Rotation paths and how fast each direction turns (degrees per step)
Each turn is a multiple of 5 degrees from 10 to 175, or 0.
Each row of a path follows its step; steps can be skipped.
Rotation 1:
step 0: [ 2.29 -2.01 -0.59  0.63  1.04  2.15 -0.03 -1.24 -1.03 -1.69  0.95  0.16
 -2.04  1.60 -0.77  1.33 -1.88  0.08 -1.86 -3.06 -1.29  0.55  0.37 -1.25
 -1.84  0.82 -0.28 -0.94 -2.81  0.00 -2.43 -1.61 -2.03  0.67  3.25  3.86
 -0.66  3.88 -1.39 -0.08  1.63  1.95 -0.01 -4.64  1.39 -2.12 -0.10 -0.47
 -0.97  1.22 -2.50]
step 1: [ 0.06 -0.73  1.87 -0.99  2.08  0.15 -0.34 -0.80 -0.87  0.13 -1.24 -0.57
 -0.99 -1.48  1.45 -0.32 -1.50 -0.31  5.11  2.47  0.20  0.00 -0.69 -3.55
 -1.36  3.05  0.84  0.72  0.82 -1.75 -2.42  1.53  1.15  3.82  0.28  1.48
  0.49  2.60  1.05  0.24  2.16 -0.51 -0.55 -0.48  1.59 -1.54  3.21 -4.66
 -0.65 -0.88  2.03]
step 2: [ 1.79 -1.62 -1.44 -0.23  0.35 -0.46  0.59 -3.23  0.52 -1.26 -0.47  1.94
  0.63  0.10 -0.08 -0.94  1.32 -2.74  0.54 -2.61  1.81 -2.08 -4.11  2.79
  0.10 -0.26 -0.06  2.72 -2.19  0.99  0.55 -1.57  1.56  5.78  2.66  0.31
  0.96 -0.74  0.52  0.70  4.42 -0.01  1.34 -0.69 -1.18 -0.48 -0.26 -0.02
 -1.84  0.24  0.68]
step 3: [-5.01 -0.47 -1.19  0.80  0.79  0.67 -0.08 -0.95 -0.57  0.29  0.22 -2.26
 -2.11  0.07 -1.20 -0.98 -0.90 -3.87  0.83 -2.11  2.01  3.29 -0.66 -1.62
  0.87  0.86  1.96 -0.48 -2.69 -0.03 -3.08 -1.07 -1.89 -1.36  2.62  2.12
 -1.02 -0.99  0.83  0.37  3.15  2.66  1.23 -2.43 -0.26 -0.72 -0.81 -3.06
  1.91  0.07 -0.43]
step 4: [-2.18  0.53 -2.39 -0.03  3.54 -0.33  0.95  2.75 -1.01  0.48 -3.32  2.22
  0.16 -1.16  0.14  0.02 -1.96 -1.43  1.78  3.58  2.48 -2.35 -1.87  2.60
 -0.42  1.61 -1.28 -0.37  0.52  0.41 -2.38  1.96 -0.67  2.03 -0.46  0.24
  0.93 -2.16 -0.35 -0.33  0.27  1.34  1.82  1.37  0.58 -4.31  0.91 -3.37
 -1.52  0.98  1.05]
step 5: [-2.09  0.56 -4.35  1.48  1.41 -0.01  0.62 -1.80  0.44 -1.37  0.11  2.82
  0.57  0.20 -0.52  0.38 -1.69  0.21  0.19 -4.14  1.35 -1.86 -2.78  3.16
  1.05  0.97  1.66  0.88  1.10 -0.98  1.85  1.42 -2.59  1.18  1.48  0.73
 -2.32  0.27 -2.93 -0.27  3.04 -0.37 -2.54 -1.84 -0.16  0.65 -0.01  0.00
 -0.64  1.37 -4.23]
step 6: [-2.40  1.83  1.25  3.19 -0.63  0.45 -2.89  0.02 -1.78 -0.50  0.40  0.28
 -0.81  1.21 -0.91 -1.34 -1.15 -0.92  2.04  2.38  0.04 -0.63 -2.39 -3.03
  0.34 -1.69  0.42 -3.53  0.47  0.98 -4.23  3.92 -1.97  0.61 -0.15  0.36
 -0.07  0.30 -0.76  1.16  1.66 -0.02  1.61 -3.83  0.46  0.44  0.70 -2.04
  1.28 -0.66 -3.61]
step 7: [ 0.11  0.28 -1.42 -1.56  3.33 -4.32 -0.19  0.79 -2.58 -1.92 -0.48  0.34
  0.93  1.65 -0.47 -0.68  1.72  1.52  0.80  2.28 -0.41 -3.02 -0.38  1.79
 -2.30  0.23 -2.07  2.11 -1.98  0.46  0.54  2.92  0.09  3.88  1.71 -2.84
 -1.88 -0.44 -0.63 -1.46  1.59  1.22  1.38 -1.64  2.76 -1.76  2.66  0.09
  1.29  0.22 -1.27]
step 8: [-0.42  2.09  1.18  0.26  0.00 -0.88  0.88 -3.64  2.14 -2.95  2.56 -2.73
 -2.13  2.56 -0.61 -0.03 -1.44  1.59  1.65 -1.25  0.73 -2.08 -2.58 -0.84
  3.30  2.28 -0.57  1.65 -3.62 -0.44 -1.15  0.08 -1.91 -1.05  0.57  1.09
 -1.44  1.56 -1.32 -2.90  3.68  0.31  0.08 -0.01  0.50 -0.22 -1.06  0.50
 -1.08  1.61 -3.06]
step 9: [-0.45  0.60  2.09  1.45  1.86  0.56  0.45 -3.25 -0.29  0.68 -0.74  1.50
 -2.03  0.78  0.52 -2.08  0.72 -1.40 -1.25  1.49  1.04 -2.34 -0.09 -1.79
 -0.94 -0.76 -0.08 -1.68 -3.52  1.95 -2.60  2.62 -1.25 -0.75  0.81 -1.88
  1.37  2.46  3.37 -0.90 -1.43  1.47 -0.33 -1.05  0.99 -2.38  3.31 -4.90
 -2.41  0.18 -0.57]
step 10: [ 1.61 -3.31 -0.40 -2.10  5.14 -0.98  2.47  0.14 -1.85  0.25 -1.71  0.81
 -0.94  1.22  1.48 -2.09  0.42  1.60 -1.17 -2.35 -0.57 -1.85 -2.17  0.90
 -0.62 -0.27 -2.18  1.24 -0.95 -0.66 -0.45 -1.98  0.27  1.69 -1.23  2.91
 -0.77 -1.06  0.43 -2.11  3.68 -0.22 -2.15 -1.50  3.02  0.53  1.80 -2.19
 -0.12  2.56 -0.99]
step 11: [-2.59  1.83  2.43  0.55  1.09 -0.33  1.30 -1.74 -0.84 -0.73  2.40  1.55
 -2.60  0.94 -0.61 -1.57 -0.51  0.74  2.49 -1.06  1.80  0.32 -2.48 -1.68
 -0.14 -0.61  1.29  0.55 -0.80 -1.33 -3.47  0.18 -1.14  2.33  0.40  2.87
  1.62  3.39 -0.63  1.18  2.55  0.72 -3.03 -0.29 -4.04 -0.45 -2.07 -0.87
  0.34  3.39  1.81]
Speeds:
[-0.60 -0.13 -0.58 -0.15  0.72  0.57  0.07 -0.39 -0.79  0.17 -0.16 -0.36
  0.38 -0.78  0.55 -0.11  0.40  0.79  0.62  0.85  0.51 -0.01  1.18 -0.51
  0.41 -0.06 -0.63 -0.90  0.77  0.66  0.14 -0.04  0.01  0.12  0.15 -0.46
  0.76  0.35  0.64 -0.14 -0.02  0.20  0.87 -0.25  0.46  0.16  0.54 -0.47
 -0.08 -0.06  0.28]
130
[-0.04  0.24  0.16 -0.91  0.94 -0.02 -0.29  0.53  0.42 -0.98  0.62  0.55
  0.92  0.24 -0.01  0.10 -0.24  0.06  0.43 -0.38 -0.42  0.52  1.02  0.12
 -0.38 -0.19 -0.15  0.19 -0.52  0.32 -0.08  0.29 -0.61  0.09 -0.91  0.83
  0.14  0.01 -0.49  0.07  0.16 -0.42  0.44  0.52  0.59 -0.79 -0.28 -0.57
  0.91  0.20  0.60]
110
[-1.01  0.32  0.19 -0.13  0.73 -0.26 -0.16 -0.43  0.62  0.43 -0.34 -0.14
  0.21 -0.33 -1.41  0.69 -0.18  0.95 -0.46 -0.58  0.12 -0.32  0.58  0.05
 -0.68 -0.30  0.79  0.77 -0.19  0.03  0.44 -0.04  0.31  0.15  0.04  0.42
 -0.42  0.08  0.45  0.70 -0.30  0.89 -0.04 -0.37  0.25  0.61  0.89 -0.01
 -0.08 -0.45  0.03]
160
[ 0.06  0.15 -0.23  0.11  0.34  0.26 -0.08 -0.54  0.13  0.35  0.02  0.24
 -0.33  0.60  0.17  0.64 -0.10  0.20  0.09 -0.07  0.18  0.69  0.14  0.34
  0.83  1.18 -1.01  0.17 -0.36 -0.41 -0.35  0.07 -0.56 -0.52  0.33  0.04
  0.42 -0.19 -0.69  1.26 -0.99  0.15 -0.41  0.47  0.79 -0.64  0.74  0.35
 -0.87 -0.33 -0.16]
85
[ 0.24 -0.54 -0.63 -0.36 -0.21 -0.79  0.95 -0.15 -0.24 -0.42  0.69  1.10
 -0.47  0.50  0.60  0.32  0.01 -0.19 -0.12 -0.71  0.16  0.10  0.34  0.17
  0.28 -0.32 -0.47 -0.36  0.49  0.07  1.07 -0.41  0.45 -0.05 -0.15  0.37
 -1.07  0.10  0.53 -0.09  0.01  0.90  0.34 -0.62  0.25 -0.66  0.03  0.21
  0.05 -0.93 -0.47]
145
[-0.15  0.78 -0.21 -0.48 -0.51 -0.34 -0.21 -1.03 -0.63  0.16 -0.11 -0.21
 -0.03 -0.24 -0.55 -1.09  0.89 -0.85 -0.09 -0.11 -0.01  0.44  0.39  0.09
 -0.67  1.11  0.07 -0.41  0.74 -0.11  0.65  0.56 -0.02 -0.30  0.16  0.36
 -0.66  0.25 -0.17 -0.28  0.20  0.21 -1.01  0.73  0.49 -0.06  0.40 -0.26
  0.62  0.21  0.25]
175
Rotation 2:
step 0: [ 0.84  0.76 -0.60 -0.05  0.51  2.83 -2.97 -1.43  0.82 -2.07 -0.40  2.76
  2.93 -0.13 -0.86 -0.33 -1.53  1.90 -0.11  1.73 -0.88  1.44 -0.01  0.85
  0.64 -2.70 -1.31 -4.07  1.15 -2.60  0.41  3.04  0.58  1.08 -0.81  0.46
 -0.30  1.47  0.40  3.04  0.95  2.14 -0.58 -2.01 -2.10  1.33 -3.09  0.01
  0.23 -2.15  2.18]
step 1: [-0.61  1.48 -1.32  0.64 -0.75  2.07 -0.53 -1.96  0.02 -2.42  1.02  1.70
  1.22  3.27  0.56 -1.37 -2.33  1.32 -2.24  1.81 -0.57  0.76  1.89  0.99
  0.29 -0.74  1.30 -3.94 -0.26 -0.68  1.17  2.09 -1.54 -3.10  0.63 -0.59
 -1.30  1.79 -0.91 -0.49  0.18  2.40 -1.84 -2.97 -1.18  1.70  0.08  2.43
 -2.58 -3.12 -0.82]
step 2: [-2.86  1.36 -0.69  0.45 -0.04  0.19 -2.30 -2.61  1.35 -2.37  0.23  2.44
 -1.00  3.02  0.25 -3.16 -0.85  0.74 -0.36  0.00 -1.52  0.12  1.56 -0.08
 -2.23  0.32  1.00 -1.34 -2.76 -1.60  0.80 -0.08  2.05 -1.08 -1.94  3.48
 -4.23  1.00 -1.28  1.46  0.22  1.62 -2.75 -2.00  0.65  1.78 -0.47  1.86
 -0.25 -0.06  0.30]
step 3: [-1.03  1.13 -0.44  1.42  0.70  0.87 -1.19 -0.44  0.60 -2.64 -1.11  0.30
 -0.24  0.78 -2.12 -2.25 -0.46  1.09 -2.39  0.98 -2.77 -1.32  3.02  3.15
 -3.13 -1.49 -0.35 -1.02  0.04 -0.42  1.40  2.41  0.91  2.13  1.30  0.82
 -3.73 -1.71 -1.66  1.79  1.28 -0.12  1.07 -2.80  1.41  0.88 -0.85  3.97
  0.22  1.78 -0.09]
step 4: [ 2.11  2.68  0.02  1.66 -0.41  2.68 -2.12  0.63  3.71  1.45 -0.12  0.33
 -0.18  2.45 -0.30 -3.28  0.62  1.25 -1.80  2.21 -1.94  1.69  0.13  3.05
 -2.05 -1.60  1.16  1.09  1.06 -2.67 -0.15  3.87 -0.53 -1.18  0.39  0.57
 -1.79 -0.91 -0.07  2.33 -0.34 -0.25  0.44 -2.64  2.08  0.68 -2.27  0.22
  0.91 -0.40 -0.65]
step 5: [-0.20  3.49  0.99  0.47 -0.58  2.55 -0.81  0.01  3.54 -0.51  0.21  3.04
  1.41 -0.07 -2.15 -4.02 -1.56  1.75  2.24  0.21 -1.97 -0.47  0.93  1.68
  0.38 -1.82 -1.67  0.36  0.88 -1.97  1.95  1.91 -2.35 -2.18 -0.56  0.53
 -1.32  0.95 -1.27  1.73  0.86 -1.71  0.41 -2.31 -1.12  0.15  1.06  0.56
  0.88 -3.40  1.32]
step 6: [-0.86  1.43 -1.07  0.89 -0.60  0.90 -0.42 -1.25  0.11  0.96 -0.24  2.29
  1.97  3.16 -1.21 -2.55 -0.99  1.34 -1.11 -1.31 -2.42  1.86  3.51  0.86
  0.62 -0.40 -2.25  0.95  1.43 -2.08  0.41 -0.65  2.05 -2.51  1.76  0.11
 -1.05  2.39 -3.53  2.42  0.77  0.96  1.16 -0.49  0.45  0.26  0.13  2.63
 -0.89 -4.61 -0.21]
step 7: [-1.56  1.71 -2.01 -0.18  0.05  1.60 -0.90 -2.77  0.29 -1.90 -0.24  3.54
  0.91  1.82 -1.24 -0.16  0.77  4.08  0.96 -1.50  0.16  2.01 -0.26 -0.23
 -3.64 -2.66 -3.83 -1.52  0.74 -2.26 -0.12  1.31  2.55 -0.03  0.38  0.93
 -0.78  1.28 -0.67  2.70  0.42  1.36  0.31 -1.13  2.42  0.71 -2.04  1.56
 -1.13 -1.05 -0.28]
step 8: [ 0.67  1.68 -0.08  1.88  0.69  0.80  0.84 -2.92 -0.50 -2.65 -1.23  0.32
 -0.87  4.03 -2.22 -0.48 -0.56  2.57 -0.07  1.88  1.20 -0.52  1.40  0.06
 -3.04 -3.01 -0.66 -1.85  2.40 -0.15  2.23  1.87 -2.07 -2.02  1.55  1.07
 -0.66  0.60 -0.93 -0.05 -1.40  0.48  0.00 -3.33  3.28 -0.48 -0.71  2.54
 -1.21 -1.14 -1.43]
step 9: [ 0.04  1.34  0.94 -0.45 -0.22  0.20 -0.88 -1.89  1.79  0.00  2.25 -0.09
 -2.90  4.30 -1.96 -3.90 -0.74  2.04  0.26  1.86  0.00  0.22  1.67 -0.71
 -2.53 -3.24  1.22 -0.15  1.15 -2.79  1.47 -2.21 -0.67 -1.11 -1.09  2.93
 -1.71 -0.56 -1.17  2.05  0.11  0.54 -1.35 -1.25  3.12  0.11  0.90 -0.15
  2.05 -0.95 -0.19]
step 10: [-0.40  1.72  0.39 -0.56  0.53  0.56 -1.11 -0.28  0.86 -1.19  0.80  0.19
 -1.42 -0.71 -2.04 -1.21 -0.86  3.32 -0.75  2.64 -1.01  0.47  2.29  1.77
 -0.34 -2.75 -1.32  0.46  1.98 -2.82  2.80 -1.36  0.69 -0.15  1.35  2.06
 -2.37 -2.63 -1.29  3.00  3.06 -1.38  1.69 -0.58  0.89 -1.98  2.38  2.91
 -0.31 -0.65  2.72]
step 11: [ 2.58  1.63 -2.24  2.99 -1.24  1.63 -1.87 -2.88  1.07  3.32 -0.24 -0.25
  0.41  0.65  0.52 -0.40 -0.48  3.06 -2.41  2.65  0.65  2.69  0.37  1.43
 -0.07 -2.45 -1.16  1.42  2.43 -2.52  1.08  2.07  1.49 -0.56  0.07  0.47
 -1.52  1.28 -0.21  2.80  2.72 -0.16  0.50  0.21  1.81 -1.58  1.23  1.74
 -0.26 -1.78  0.60]
Speeds:
[-0.73  0.22 -0.72  0.30  0.79  0.46  1.11 -0.44  0.34 -0.44 -0.06 -0.96
 -0.01  0.24  0.30 -0.66  0.35  0.23 -0.60 -0.49 -0.06 -0.37  0.29  0.39
  0.08 -0.23 -0.66  0.23 -0.22 -0.99  0.42  0.26 -0.48  0.04  0.90  0.86
  0.51  0.44  0.11  0.59  0.48 -0.31 -0.60  0.15  0.36 -0.56 -0.02 -0.95
 -0.14 -0.16 -0.01]
10
[ 0.61 -0.59  0.16  1.19 -0.11 -0.12  0.50 -0.60 -0.67 -0.68 -1.18 -0.34
  1.24 -0.62 -0.53 -0.06 -0.52  0.60  0.10  0.65  0.00 -0.79  0.18  0.06
  0.28 -0.04 -0.05 -0.09 -0.03  0.40  0.06  0.04 -0.54  0.06  0.72  0.16
 -0.50 -0.53 -0.90 -0.36  0.00 -0.14  0.09  0.67 -0.26  0.40  0.18  0.16
  0.54 -0.37  0.08]
145
[-0.07 -0.15 -0.18  0.27 -0.15 -0.51  0.65  0.37  0.14  0.52  0.00 -0.39
  0.01  0.62  0.53 -0.33 -0.53  0.70 -0.90  0.21 -0.43  0.26  0.07  0.27
 -0.05  0.31  0.51  0.03 -0.26  0.06  0.65 -0.17 -0.78  0.89 -0.60 -0.84
  0.61  0.86 -0.02 -0.14  0.16  1.05  1.12  0.55  0.82  0.45  0.19  0.45
  0.26 -0.43 -0.51]
145
[ 0.92  0.24  0.07  0.35 -0.43 -0.35  0.61 -0.73 -0.56  0.09  0.66 -0.23
  0.10 -0.32  0.33  1.03 -0.05 -0.07  0.29  0.42 -0.44  0.18 -0.44  0.78
 -1.33  0.36 -0.28  0.21  0.44 -0.09 -0.12  0.65 -0.05  0.27  0.06  0.12
  0.51  0.42 -0.43  0.59  0.69  0.31  0.33 -0.58 -0.58 -0.31 -1.21 -0.13
  0.03  0.78  0.01]
95
[-0.94 -0.21  0.30 -0.27 -0.09 -0.05  0.41  0.20 -1.09  0.30  0.65 -0.35
  0.27  0.18 -0.50 -0.13  0.06 -0.83  0.16  0.16 -0.91 -0.21  0.30  0.21
 -0.01 -0.10 -0.41  0.94 -0.40 -0.07 -0.02 -1.22  0.59  0.93 -0.17  0.45
 -0.18 -0.03 -0.72  0.65 -0.32  0.24 -0.20 -0.08  0.07  0.59  0.04  0.51
 -0.12 -0.31  1.27]
100
[-0.26  0.19 -0.13  0.76  0.23  0.50 -0.16 -0.14 -0.24  0.18 -1.04 -0.31
  0.03 -0.19 -0.78 -0.14  0.07 -0.81 -0.03 -0.44  0.33  0.73 -0.80  0.31
  0.01 -0.67  0.03 -0.04  0.07 -0.33  0.36 -0.94 -0.55  0.54 -0.21 -0.93
 -0.06  0.07  0.47 -0.11 -0.08 -0.32 -0.73 -0.24  0.35 -0.34 -1.44  0.86
  0.46  0.44 -0.48]
85
